In the rows, 128 means zero.
The rows below come in pairs that one turn or mirror swaps. Which row does each named row swap with?
The rows were stretched afterwards, more along some directions than others.
J542: [164 148 145 144 114 130 130 116 135  92 119  97 116 158 115 111 132 161
 127 134 108 101 127]
J129: [117 134 128 128 159 122 138 133 129 111 139 138 147 122 133 139 142 119
 130 104 130 132 132]
J318: [146 154 144 133 128 121 123 123 144  76 122  87 129 153 127 123 120 153
 128 150  77 118 129]
J893: [153 160 147 123 122 107 142 116 120  74 102  81 133 153 117 118 131 149
 126 137  88 114 142]
J870: [101 111 134 120 176 130 138 126 119 102 152 133 161 130 137 131 137 122
 143 114 122 122 136]
J467: [136 166 158 126 132 121 129 108 146  73 128  99 152 156 121 132 107 153
 126 142  75 106 134]
J281: [101 112 118 163 100 133 140 120 122 102 143 107 114 157 135 120  92 166
 132 147 106 154 147]
J602: [113 125 113 137 162 104 153 134 120  98 124 131 138 119 125 127 148 112
 130 112 138 139 144]
J744: [121 117 125 161  81 149 135 105 121 114 132 114 109 162 137 122  94 173
 136 159  92 145 143]
J985: [125 130 117 160  99 130 166 119 112  71 118 121 128 150 114 109  75 146
 102 117  75 134 152]
J501: [150 173 158 144 108 124 132 114 132  47 121  82 147 149 110 133 109 162
 111 152  69 119 145]
J454: [ 96 122 124 126 164 116 151 131 116  99 133 138 145 123 132 129 144 117
 142 110 135 134 138]
J490: [108 121 123 135 171 117 158 132 120  90 144 134 152 125 127 135 134 116
 133 105 135 129 144]
J220: [115 127 127 121 160 125 141 132 122 113 145 137 154 122 134 129 134 118
 139 107 141 118 125]
J193: [118 117 108 144 115 131 152 116 134  70 135 148 132 154 138 121  81 151
 113 118  65 137 147]
J7: [127 127 110 152  93 125 164  89 129  83 127 138 142 168 118 114  64 150
 119 112  93 133 142]
J397: [108 114 114 120 107 132 138 106 124  85 133 145 139 164 140  99  68 157
 125 127  83 129 139]
J610: [127 124 103 133  96 129 159  99 115  86 127 146 130 164 122  99  71 157
 123 127  79 144 141]
J990: [107 124 115 159  90 130 117 122 130 126 126 115  93 149 140 118 104 174
 127 155 111 155 145]
J177: [107 132 128 148  86 127 152 117 114  53 138 132 143 166 131 116  62 167
 102 126  57 142 148]
J800: [107 117 117 164  86 140 133 118 131 109 141 114 104 150 134 117  91 171
 142 153 102 153 145]
J61: [111 106 110 145  96 110 148 120 109  68 116 134 122 154 107 100  73 144
 108 123 101 146 151]
J792: [111 121 122 159 100 144 129 116 134 126 146 120 116 152 152 127 103 167
 142 154  96 136 140]
J513: [110 127 114 145 112 120 166 121 115  66 116 129 129 150 112 113  81 138
  99  96  88 150 147]
J594: [115 125 122 132 153 120 148 123 133  98 140 149 152 119 128 141 127 120
 136 121 120 135 140]
J267: [118 128 114 139 103 128 129  96 139 107 137 136 141 161 142 111  76 162
 110 122  77 134 138]
J26: [154 169 149 127 124 117 122 111 135  92 115  98 137 151 113 130 114 145
 126 145  79 101 126]
J189: [128 145 130 119 129 119 111  94 136  97 118  86 137 151 124 111 118 163
 126 156 101 125 138]
J775: [117 120 130 115 162 118 157 138 106 103 128 138 145 127 126 119 144 113
 143 102 143 123 132]
J492: [ 97 111 113 141 104 141 116 113 122 122 142 108 108 156 148 123 106 177
 137 168 105 152 141]
J202: [119 114 110 115 180 115 154 131 113 112 143 147 138 126 133 125 149 112
 144 107 146 126 134]
J43: [138 145 140 132 133 100 132 104 123  72 123  91 138 155 122 129 124 149
 128 137  88 105 134]
J515: [124 139 128 166  62 129 164  96 132  53 115 119 127 168 124 109  62 169
 111 123  63 141 152]
J999: [104 126 125 127 181 117 150 129 126  99 155 153 159 124 139 138 135 108
 146 106 125 115 130]
J4: [143 160 144 145 123 116 147 122 115  66 102  73 130 144 101 113 113 138
 116 141  90 122 142]
J580: [101 131 127 125 180 111 129 124 123 112 134 144 143 125 138 139 152 117
 129 118 132 120 131]
J35: [105 121 118 157  84 145 124 100 124 110 137 107 115 154 137 125  90 173
 135 165 101 156 142]
J241: [ 97 121 114 136  95 125 140 108 122  95 108 131 115 151 129  97  78 160
 121 121  97 148 142]
J886: [114 120 111 135  86 138 134 113 131  97 139 137 140 164 118 119  80 158
 118 119  79 145 150]
J771: [111 117 113 131 167 114 147 129 125  97 138 142 147 120 139 137 134 110
 141 116 130 132 140]
J597: [129 142 131 112 124 131 112 111 132  96 130  91 145 158 111 124 124 155
 136 153  96 120 142]
J916: [135 142 123 140 105 119 169 125 130  70 120 142 129 140  96 113  78 148
 121 110 104 144 140]
J337: [108 124 136 132 175 125 138 126 124 104 150 138 147 120 144 135 141 127
 143 115 126 117 127]
J430: [ 99 117 120 157 107 133 132 119 124 109 147 125 112 147 156 122  89 166
 142 144 100 155 142]
J158: [169 161 139 128 116 130 134 104 134  96 121 100 136 155 110 110 116 155
 132 147  89 108 122]
J810: [137 156 150 130 133 119 149 107 133  65 127 105 156 158 132 119 113 143
 128 127  85  90 127]
J695: [151 156 153 138 104 139 116  93 150  81 119  99 141 157 115 120 105 161
 122 150  75 110 128]
J73: [142 164 152 130 142 131 114  99 149 110 122 103 144 146 134 129 124 149
 131 144  88  89 118]
J868: [108 112 121 143 103 135 122 121 132 124 147 116 118 151 144 120 100 168
 143 167 103 140 131]
J219: [130 146 140 129 129 128 139 104 132  85 139 119 139 163 115 124  93 162
 132 158  84 111 117]
J362: [132 130 126 152  77 125 159 106 119  79 115 127 126 168 127 115  84 163
 104 116  58 134 147]
J265: [100 118 124 136  92 130 150 112 128  71 129 135 131 161 121 107  69 169
 111 119  77 140 148]
J698: [144 140 123 166  74 105 155 114 130  70 118 122 121 155 118 123  79 154
 109 100  74 142 151]
J17: [123 128 119 139  82 124 147 114 119  81 106 127 115 151 101 106  82 157
 110 120  86 141 144]
J382: [102 102 117 151  97 147 128 120 123 114 148 114 118 154 146 115  86 172
 142 148  99 156 152]
J110: [142 139 133 129 116 119 144 102 128  88 111  88 135 157  98 104 113 152
 133 133 126 113 128]
J843: [106 119 107 145 113 113 164 101 108  64 126 158 127 171 136 111  77 142
 120 109  88 149 151]
J611: [118 110 118 163  95 139 123 119 135 120 142 111 110 149 144 123 104 163
 136 156 101 141 133]
J11: [115 119 108 166 104 130 129 115 133 124 141 114 112 155 150 125 105 164
 130 163  95 142 143]
J411: [150 160 140 138 125 128 129 118 133  84 115  68 122 152 113 122 115 158
 119 152  90 113 135]
J797: [162 154 145 154 114 117 124 107 139  76 118  99 137 149 104 131 105 142
 113 152  86 108 140]
J933: [126 117 112 160  90 135 136 114 125 123 137 117  98 158 134 118 103 164
 135 148 106 156 140]

J220 pairs with J35
J189 pairs with J267
J17 pairs with J26
J490 pairs with J281
J542 pairs with J843
J501 pairs with J177
J580 pairs with J990

The rows below come in pairs that one turn or mirror swaps. Which row does each named row swap with?
The rows were stretched afterwards, more along some directions than others.
J199: [104 117 114 122 161 160 126 102 119 142 164 121 151 107 126 127 135 116]
J498: [146 115 120 108 153 113 136 130 120 131  78 125 149 128 121 124 101 124]
J197: [101 127 125 128 146 154 121 105 118 143 166 128 156 112 124 132 133 117]
J814: [ 90 150 149 136 101  95 132 139  94 121 160 172  90 110 136 112 150 137]
J375: [139 128 150 145 110 138 126 141 130 101 162 140 119 103 143 121 151 154]
J885: [ 71 140 123 154  86 119 149 150 125 156 183 167  98 141 131 149 147 126]
J86: [ 67 152 129 148  97  99 159 156 110 145 183 176  95 123 136 137 149 116]
J914: [110 124 137 107 153 167 125 102 115 149 156 106 145  95 135 132 142 118]
J943: [140 130 104 107 165 122 142 130 134 124 122 139 152  90 145 119 131 113]
J557: [138 120 145 148 117 141 132 142 135 105 163 136 120 101 142 121 146 152]
J760: [ 87 135 136 162  77 129 141 151 130 146 169 151 104 146 125 152 136 145]
J354: [125 144 167 128 100 114 111 140 103 120 129 146 104 119 136 109 143 149]
J948: [135 126 101 113 161 122 148 133 138 124 130 146 152  99 145 126 136 108]
J484: [137 152 109 106 119  89 132 133 130 113 109 160 102 138 141 125 138  98]
J45: [149 117 156 126 105 127 104 134 111 110 108 132 112 131 128 113 130 162]
J416: [147 119 160 118 106 123 101 136 106 109  98 134 118 127 129 111 129 153]
J144: [145 135 148 146 111 125 128 149 131  91 151 149 118 105 145 123 152 149]
J453: [150 102 119 120 139 113 141 143 125 123  82 126 151 136 119 119  96 129]
J726: [110 119 126 143  91 158 110 134 142 152 134 125 128 152 125 153 124 154]
J819: [125 126 136  89 161 145 128 112 118 144 103 108 150 110 133 134 120 116]
J422: [143 126 134  98 163 131 129 116 118 138  79 114 163 119 126 132 110 116]
J682: [130 111 102 136 113 159 111 100 151 135 112  95 105 146 110 120 104 164]
J62: [108 121 128 127 155 166 127 102 120 144 168 108 146 101 126 132 135 124]
J133: [149 122 157 126 106 128 100 129 111 108 105 131 116 129 128 111 133 159]
J565: [ 88 131 124 151  85 137 135 151 130 150 163 144 106 141 130 154 132 140]
J156: [146 115 125 103 151 112 132 135 116 130  69 122 148 122 124 122  99 123]
J883: [126 125 120 145 145 136 111 113 124 116 128 129 156 129 113 127 113 135]
J287: [123 129 112 131 134 128 119  94 142 113 110 137 137 170 102 128 115 115]
J716: [125 117 130 139  91 159  98 129 145 143 115 121 135 160 120 149 118 159]
J91: [ 96 115  82 114 110 143 136 116 141 161 139 123  82 142 128 115 127 127]
J188: [122 125  97 120 155 114 160 141 135 124 139 157 143 107 144 132 136 102]
J401: [146 142 151 138 109 118 123 150 128  87 140 156 118 110 146 125 153 143]
J149: [130 102 111 132 124 123 153 145 130 110 142 154 120 131 139 140 143 117]
J938: [157  97 142 122 106 135 111 142 121 106  96 126 125 143 128 117 122 153]
J346: [119 119  96 126 147 115 161 142 138 125 146 162 137 109 143 134 141 104]
J162: [147 120 122 108 154 116 133 129 124 131  72 121 153 130 121 125 100 121]
J333: [140 130 125  95 168 121 136 116 113 135  85 118 154 108 131 130 116 108]
J666: [165 134 115  93 152 137 115 104 137 131 101  92 128  97 136 105 115 128]
J765: [126 133 132 134 139 130 137  93 132 110 126 118 134 144 103 128 116 111]
J376: [130 105 124 139 127 134 149 145 135 135 154 127 129 112 133 113 123 142]
J216: [114 128 126 147 144 139 115 112 120 121 147 134 155 124 116 131 123 129]
J705: [125 140 160 136 102 111 114 138  99 112 131 151 100 115 133 108 142 155]

J287 pairs with J682
J216 pairs with J726
J188 pairs with J375
J883 pairs with J716

